One vector is turned by the same rotation once a step. Each row is the vector after some number of steps, and that number follows the row.
The counts run from 0 to 377.
[-19   6   3   4 -13  -9 -27 -10   0 -26   9 -16   7 -21  10 -21  -3 -14
  10 -14  28  -7 -25   3   3  -3 -14   5  13 -13  -5  -8   0   4 -13 -10
   5  27   3  -3  29  19   0 -20 -12 -28  21   2  25  -2 -14   6   6   9
   2 -11  17   7 -12  20  -1   1  -7  18  17  -2 -26 -21 -24   1  -9  25
 -14   0   7 -23] : 23
[  1  -3   9  18 -10 -10  -7  -4  17  -5  -4  15   9  -1  14  -6  -8  -9
  -5   1  19 -17 -18 -17  13  12 -20  -6  13 -17  13  13  -3   1  -2 -17
  25  28 -12  19  11  -6  22 -30 -17   9 -12 -10  -1 -15   6  13   1   8
  12 -18   5  20  -1   9  12  -2  16  23  -4   1 -21 -25 -31 -14   8  15
 -14 -20   1 -18] : 308
[-13  -2   7 -11   3  -7 -20  -1   3  -5   6 -14  21 -22  14 -33 -23 -22
 -10 -12  32  -1 -15  -2  -8  -4 -31  -7  11  -7  -3 -22  16  -9 -12   2
   2  17  -2 -10  13  20  15 -18  11  11   8   3   5  -7  17  13   5  19
  14 -18  23  10 -13  12   4  17   9  14  21  -8 -22 -27 -24  -9  -5   8
  -1   4  15  -6] : 160
[ -1  13  14   7  21  -6 -14 -22  13  10  16   6  18 -16  19 -24 -17  -9
 -12   3   7   8  -6  -5  -1  21 -13 -11  27 -15  11  -5 -11 -28 -10   4
  17  27   2   7  -4 -11  16  -9  12   7   7   5   8 -19  23   8   9   3
  -3 -22  38   6  -7  -2   2  22  -3  18  11   4 -23 -33 -18 -15   6   6
  11 -13 -18 -13] : 278
[ 12   5  12  -3   9 -22 -25 -18 -16 -12   2   2  22 -34  12 -12 -26  -9
   1 -23  12   3 -17  -9 -26  -4 -25 -12   3   3  -7  -9  -3   0 -24   6
  17  24  -4 -11  11  22   2   3   4  -9   5  15  14 -10   0   6  -7   9
   4  -5  38  16 -20   3 -20 -11 -13   8  23  -3 -27  -6 -26 -10  -8  11
   7   9  -8 -15] : 195
[  0   8  16   6  -4 -13 -19 -28   8 -37  11 -13  18 -16  12 -13 -16  -8
  -1  -5   8   3 -28  -3  17   7   4  -3  25  -1   0 -12  -1  16  -6  -7
  -2   7  -2   1  21  11 -10 -16   5 -31  16   7  21 -23 -17   1  -4   2
  -2 -10  23  19   3  11 -17   7  13  21   4 -15 -18 -21 -27  -3  -4  18
  -8  -3  -6 -19] : 66
[  3   7 -11  17  -2  -5  -8 -14   5 -26  -6   8  29   4   7 -25 -22   5
 -15 -18  10 -12 -20  -3  17   5 -19 -10   9 -18   9  17  -1   8  -7   6
   6  13  -7  13   5   1   8 -30 -14  10  -9  12  18 -29   1   4  -9   0
   1  -5  26  27   8   7 -11  -1   3  14 -16 -15 -24  -6 -26 -19  -3  33
 -10  -3  -6 -25] : 71
[  6  22   0   5  -4  -2 -33  -2  22  -1   3  18  25 -19  14  -1 -19  -5
 -11 -15  20 -21 -17  -4  -5  17 -25   1   7 -23  18  -5  19   3  -6 -20
  19  17  14  10  -1   7  15 -15  -6  16   5   9   5  -5  19  10   2   2
  14 -15  18  -4  -8   2   7  -5  15  14  21  -2 -37 -28 -16 -11   1  25
 -13  -2  -2  -6] : 148
[ -2  -3   1   2  -2 -11 -14 -15  -5 -12  -6  12  13 -15  24  -9  -6 -34
   5  -5  17  -9 -27   2  -9  -8 -12   4   4 -12   0 -12   8  10 -20   3
   1  21 -12   1  28  16  -8 -28  -6   3   8  -6  20   0   2   1   7  27
  23  -7  29  28 -13   2   0  -7   0   6  22 -11 -24 -17 -31  -9 -12  12
  -3  10  12 -17] : 163
[ -4  -2   0  -4   0  -8 -15 -12   1  -4  -7   2  17 -21  19 -20 -12 -28
  -8  -8  20  -6 -24   1 -15  -9 -19  -2   5  -8   1 -14   9  -2 -22   4
  -7  22  -9  -2  28  21 -15 -23   2   5  12  -4  15  -7  10   2   3  27
  23 -11  33  23 -21  -2  -5  -2  -1   6  18 -19 -25 -18 -26 -12 -12   8
   3   9  18 -15] : 162
[  9   9   1  12  12 -16 -24 -19   0  15   9  30   8 -16  26 -12  -6 -16
  -5   3   5 -11 -23  -5  -4  23 -22   3   2 -22  20 -14  -4 -13 -21  -6
   2  27   8  13  10  15   8 -18  -4   8  10  -1   0  -8  25  -7   3   7
   6 -16  21   2 -18 -20   3   2   6  13  12  -9 -34 -26 -33  -8   4  13
  -4  -9  -4  -4] : 139
[  7   6  17  15   3  -6 -13 -17   7   0  14  -2  11  -7  20 -12 -18  -3
  -9  -1   8  -4 -16  -9  11  21 -23  -4  32 -20  22  -3  -9 -21  -4  -7
  18  26   8  14   6  -9  25 -12  -8  -7  18  -3  -1 -19  21   3  -4  -7
 -14 -20  23   8  -2   6   4  18  -2  21  -2   9 -20 -27 -13  -7  21   6
  -7 -26 -15 -17] : 276
[ 19  -2   9   3  -1 -15 -12 -20 -19   0  -2  14  24 -12  14  -4 -39   2
  -2 -21   6 -12 -23 -19 -11  13 -31   3   7 -12  15   5   0  -4 -11   0
  16  14   9   7  10  -9  10 -13 -11   6  -2  10  10 -13  14 -15  -6   0
   4 -15  49  23  -1   1 -22  -1  -9   0  10   4 -27  13 -16 -11   3  14
  -6  -5 -22 -16] : 372
[ -6   4  13   6  -2 -22 -11 -30  -3 -13   0  -9  10 -10   9 -40 -26 -10
 -11  -1  10  14  -8  -3   5   1 -19 -14  20   0  -8   2 -14 -10  -1  -3
   9  22  -3   4  24   4  10  -5   6  -7   1  16  12 -26  -6   7   1  -2
   0  -3  36  10  -3   2  -1  13  -4  27 -14 -11  -9 -20 -45   1 -17  13
  11 -20  -7 -13] : 76
[  8  20  26  16   2 -20 -19 -21  14 -22   4  12   4  -3  18   7 -20 -14
  -7 -16  11  -7 -26 -12  25  20   0   4  18 -19  26   2 -14   3  -6 -12
  13  11   5  17  18 -12   2 -16 -14  -5  11  -7   4 -22 -12  -4 -17   4
  -3  -6  23  10  18  10   0  -7  -4  35  -3   5 -16  -6 -11  -4   3  10
 -14 -23 -15 -24] : 90
[  1  17  17  -3   8 -15 -33 -22  -1 -18  14 -11   6 -26  15 -18 -28 -12
 -11 -13   7  25 -14   0   4   2   4  -1  13  -8   6  -4  -4  -4  -9   1
  15  10  14  -6   9  -9 -14  -3   1  -8   4   6  16 -27  -7  -8 -25   8
   3  -8  23  25  -2   3 -16 -11 -13  27   5 -14 -33 -13 -25   0  -2   2
   9 -25  -7 -19] : 227
[-11 -10  -1   1   0  -3 -15  -6 -18  14   4   7  11 -12   9 -23 -28  -3
  -9 -16  19 -13 -19 -13 -15   6 -34   8   2 -25   8   2   0 -23 -11   6
  18  23  12   6   6 -14   8 -24 -17  16   6   1  12 -10  27  -7   3  17
   8 -25  32  16  -4   1  -3  -1 -13   6  15   9 -34   0 -11 -14   4  11
  -5 -12  -5 -10] : 179
[ 13  11  11   6  12   3   2 -27   9 -11   1  16  31  -7  23  -6 -26 -12
 -11  -6  -3  -7 -21 -10  12  15 -12   1  25 -15  15 -10   6  -5  -7   9
   6  13  -8  12   2  -5  12 -27  13  11  10   9  11 -16  21   2   3   9
  -3 -12  39  23   5   0 -13  21   9  -2  11  -4 -18 -15 -12 -28   5  18
  -2   2 -23 -20] : 103
[ -9  14   7  -1  13 -14 -45  -7   2 -16  22   8   7 -24   9 -26 -12  -6
  -9 -16  17  20 -12  -1  15   6   0  -2   9 -21  -6  -9  -9   6 -11  -4
  20  14   7 -11   0  -7   3 -13  -7  -1  -4   1  12 -24  -4  -1 -17   4
  -6 -17   1  12  15   4  -3  -1  -1  29  15 -11 -41 -27 -22  -3   0  18
  -6 -18  -8  -9] : 225
[ -6   7  -8  17  -2  -2  -9  -9  11 -13   8   8  11  -2  14 -26  -4  -7
  -8  -3  21 -16 -24  -1  16  10 -24  -4  16 -26  16  -6  14 -11  -9  -5
 -12  25   0  13  17  20  13 -35  -4   2  12   1   7 -13  22  13   7   6
  -1 -14  10  16 -12   5   8   7  14  13  -5 -14 -21 -31 -24 -23  10  33
 -17  -1   6 -15] : 299
[  0  -7  14  -3  -8 -20 -18   3  -7  -5   4  -9  21 -10   2 -32 -34  -2
 -17 -26  40  -4 -16 -18   2   4 -33  -9  13 -12   1   2   3  -7  -5  -4
  15  14   1  -2  23   0  29 -16  -5   8  -4   4  -3 -23   9  10  -5   8
   9 -27  21   7  10  17   6   5  13  23   6   2 -14  -4 -20   3  -5   7
 -19 -11   6  -9] : 352
[ 14  19  28  12   7 -25 -14 -19  11 -17  11  12  12 -10  20   1 -28  -8
 -10 -15  19  -2 -25 -18  23  20  -1  -5  27 -10  21   4 -13   1  -6  -6
  19  10   0   9  13 -15  15 -13  -5  -2   2  -5  -2 -31  -3   3 -15   2
  -7 -13  21  12  15  15   0   4   2  27   5   7 -12  -8 -10  -6  10   1
 -13 -23 -15 -24] : 91
[ -3  13  14   0   2   4 -14 -19  16 -22  12 -10  33 -13  10 -13 -29   8
   0  -6   1   3 -13  -4  13  13 -10  -1  32 -11  -3  -6   1   5   6  -7
  26  16   2   6  -4 -10  20 -18  -1  -8   6  14  21  -7  -8   9  -6  -7
  -9 -13  30  14  16  16 -10  25   3   9  14   8 -24 -27 -10 -14   3  23
  -6  -3 -23 -18] : 243
[  8   4  17   5   5  -3  14 -15  10  -8  -8   4  25  -6  14 -15 -16 -19
   1  -7  11 -16 -19 -17   2   4 -22 -13  18  -7  12  -6   1 -12 -11  13
   7  32 -24  14  10  14  21 -23   5  -1   9  -2   6 -11  16  17   9  18
   3  -6  39  29 -14  13  -1  10  -4   6   3   5  -5  -9 -14 -31   1  13
   2   9  -9 -29] : 296
[  5  -3  15  -1   9  -8 -18 -20  -9   1   0   6   6 -31  23  -4 -18 -22
  13  -8   2   3 -19 -12 -20  -2 -10   5   8 -13  -3 -10  -4 -19 -20   3
  20  34  -2   2  16   1   0 -14   0 -13  10   2  12  -3   9  -5   0  22
   7  -7  30  30 -24   4 -16   0 -25  10  27   5 -29 -12 -19 -18   7   7
  16   0 -16 -20] : 2
[  8   1   3  13  -8 -10 -19 -13 -18 -26   0  -1  17 -17  16   3 -15   4
  10 -17  11 -20 -32  -9  -7   6 -28   5   6 -15   1 -13   1  11 -22  -1
   8  25   1   4  19  20   4 -19 -17 -21  19   1  16  -3  -1  -4  -4   2
 -11 -17  30  22  -2  14 -17   0  -4  -1  19   0 -26   1 -14 -10   4  28
 -19   8  -9 -20] : 198
[ -8 -14  26  -7  -1 -19 -14 -10 -16  -9  10   0   8 -18  16 -10 -35 -20
  -1 -18  21   1 -19 -23  16   0 -11   9  12 -16   2 -13  -1   0  -6   3
  14  11  -7  -3  13 -19   9 -26   0  -1   7  -4   4 -25   7  -7  -3  26
  10 -24  22  32  17  14 -14   6   8  15  21   2 -25   3 -16  -9   6  -5
 -12 -15 -14 -10] : 361
[  6   5  25  -2  -8  -2  -2 -22  13   1  -1  -2  16 -14  27  12 -41 -21
  -6  -6   6 -11 -22  -7  -5   9 -16  12  26 -11  18  -9  12 -10  -6  -8
  19  15   6  15  12 -16   4 -16   2   1  24   3  12  -3  15  -1   6  20
  21  -9  39  19 -10   7  -7   5  -1   2  25  12 -25 -12 -14 -19   0   0
   1 -11 -10 -16] : 144
[ -9  -2  -6   3  -1   3 -18   1   4 -21   4  -8  27 -13   0 -30 -16  -8
  -9 -20  26  -4  -8 -11   6 -11 -20  -1   9 -19  -2  13  11  -1 -11  12
  20  19  -5   0   4  -6   1 -34  -5  11 -14   3  23 -18   6  13  -3  13
  12 -13  13  34   4  20  -3  -8 -10  16   9  -6 -32 -10 -14 -24  -4  24
  -2   4   2 -30] : 28
[-11  -5   8   2 -17  -8 -14   2   5 -15  -7  -8   5 -15  15  -2 -27 -14
  11 -16  24  -9 -24 -16   8  -8 -28   8   6 -15   2 -12  15  13  -2 -14
  20  25  -7  11  27   5  17 -33 -16  -2   3  -6   8  -6  -3  11 -10  20
  16 -11   3  29   2  16   9  -4  12  14  12  -2 -21 -16 -30 -17  -2  17
 -19  -7   6 -15] : 166
[ -7  -1   4  -8 -14 -14 -15 -18   8  -6  -9   3  22 -17   9 -23 -31 -20
 -10 -14  23  -8 -19  -1  -6  -8 -17  -4  10  -4  -3   5   9   7  -7  -5
  12   8   3   1  19   1  -5  -6   4   4   1  15  25 -14  -4   8  14  22
  34  -1  39  12 -10   3   0  -8   3  19   6 -11 -27 -10 -40  -6 -30  14
   4   1  12 -16] : 346
[ -3   0  11   6   2 -29 -17 -24  -1 -17   5  -2  15 -11   7 -40 -20  -8
 -10   1  12   9  -9  -1   7   5 -15 -16  20   0  -9  -1 -15  -2  -6  -9
  17  18  -6   3  18   8  17  -2   3  -8  -8   8  11 -34  -5  12  -1  -7
   1 -15  27   9   2  -4   1  10   7  28 -13  -9 -14 -28 -48   6 -12  14
   7 -17  -1  -8] : 75
[ -4  -3  15   7  -6 -12 -15  -4  15   4   1  -2  10  -9   5 -26 -25  -7
 -19  -7  32  -5  -7 -11   1   8 -24 -11  24 -15  13  12   7 -16   0 -10
  22  20   4   7   7  -7  22 -16  -1  10  -7   2  -1 -24  20  13   3   3
  14 -17   9   9  -8   8  16   1  11  33 -11  -4 -23 -31 -36  -4   1   3
  -3 -29  10  -7] : 310
[ 14  27   4  16  21 -19 -20 -29  -2  -5   7  29  19  -9  21 -22 -12  -7
 -18 -10   8   2 -23   0   3  18 -11 -13  10 -15  21  -6  -9 -14 -20   7
  -9  15   7  10   6  18   0  -7   5   9  13   8   3 -27  14  -7  -7  -2
  -8  -7  30   5 -12 -13 -11  -7  -6  22  -3 -20 -26  -9 -21  -9  -3  14
   1  -3  -8 -21] : 96
[ -8  -7  -7  19   4 -16 -22  -6 -18  -5  15   6   3 -11   4 -29  -3   6
   0 -14  18 -11 -18 -17   6   6 -24  -1   4 -28  -4   5 -16  -7 -13  -2
  20  32  -2  12   3  -3  19 -28 -21  -7  -7   3   5 -21  15   5  -2  -2
 -10 -27   9  14   6   3  -4  -2  -5  17  -1   4 -33 -17 -29 -11  11  25
  -6  -9 -19 -14] : 39
[  7  18  -3  10   6 -15 -26 -19   1  -9   6   8  26 -17   3 -24 -23   0
 -22 -21  18   0 -11  -2 -12  13 -11 -14  10  -8  15  14  -3  -3 -15   5
  11  15  12  -2  -4   1  -9   1   5   0   1  21  19 -24   3   1  -1  -5
   5 -12  42   1  -9   4 -23 -16 -15  24   5 -11 -34  -8 -18  -2  -8  17
  11   1 -10 -20] : 53
[ 10  16   7  16   9 -17 -24 -11  -6 -21   6   7  15 -14  14  -5 -21  15
   0 -27   5  -4 -17 -16   9  11 -23  -3   4 -22   9   1 -11   0  -7  -2
  20  23   7   8  -1   3  22 -17 -22  -3  -2   7   6 -19   1  -3 -28 -11
 -20  -9  16  19   8   8 -13  -6 -12  20   2   2 -31  -7 -11 -15  13  28
 -14 -19 -24 -23] : 232
[ -1   5  12  16   3 -23 -13 -19   3  11  -3  27  -2  -8  11 -16 -11 -30
  -5  -5  23 -14 -15  -9  -9   9 -11  -6  -1 -15   7  10 -19 -17 -21  -4
  11  34  -6  14  23   7   0 -12  -9   7   5   0   4 -15   4   3  15  22
  19  -7  33   2 -18  -5   3 -14 -14  32   0   1 -18 -17 -34  -8 -12  10
   8 -10   3 -18] : 314
[  9   0  14   0   1 -26 -27 -13   0  -7   9  -1  15 -19   6 -16 -21  -5
  -4 -10  19 -11 -20 -14 -12  11 -33  -7  10 -10   7 -16  12  -2 -15 -17
   5  24   8   1  13  30  18   0   6 -16  20  14  -3  -9  13  14   5  -1
   1 -16  10  -5 -20   0  -7   0  17  22   9 -10 -21 -24 -42  -4   1  23
  -8   2  -1  -1] : 334
[  6   3   4   8  -1 -17 -17 -18 -14 -16  -3   2  19 -20  11  -2 -22  -5
  10 -22  12 -17 -28  -9 -18   1 -32   5  -3 -16   1 -10   3   4 -16   2
   6  23   0   5  22  24  -1 -12 -14 -13  19   7  19  -5  -5  -6  -7   4
  -5  -3  35  19 -12   9 -22 -11 -18   1  17  -3 -26   6 -16 -12  -6  24
 -12  10 -10 -25] : 197
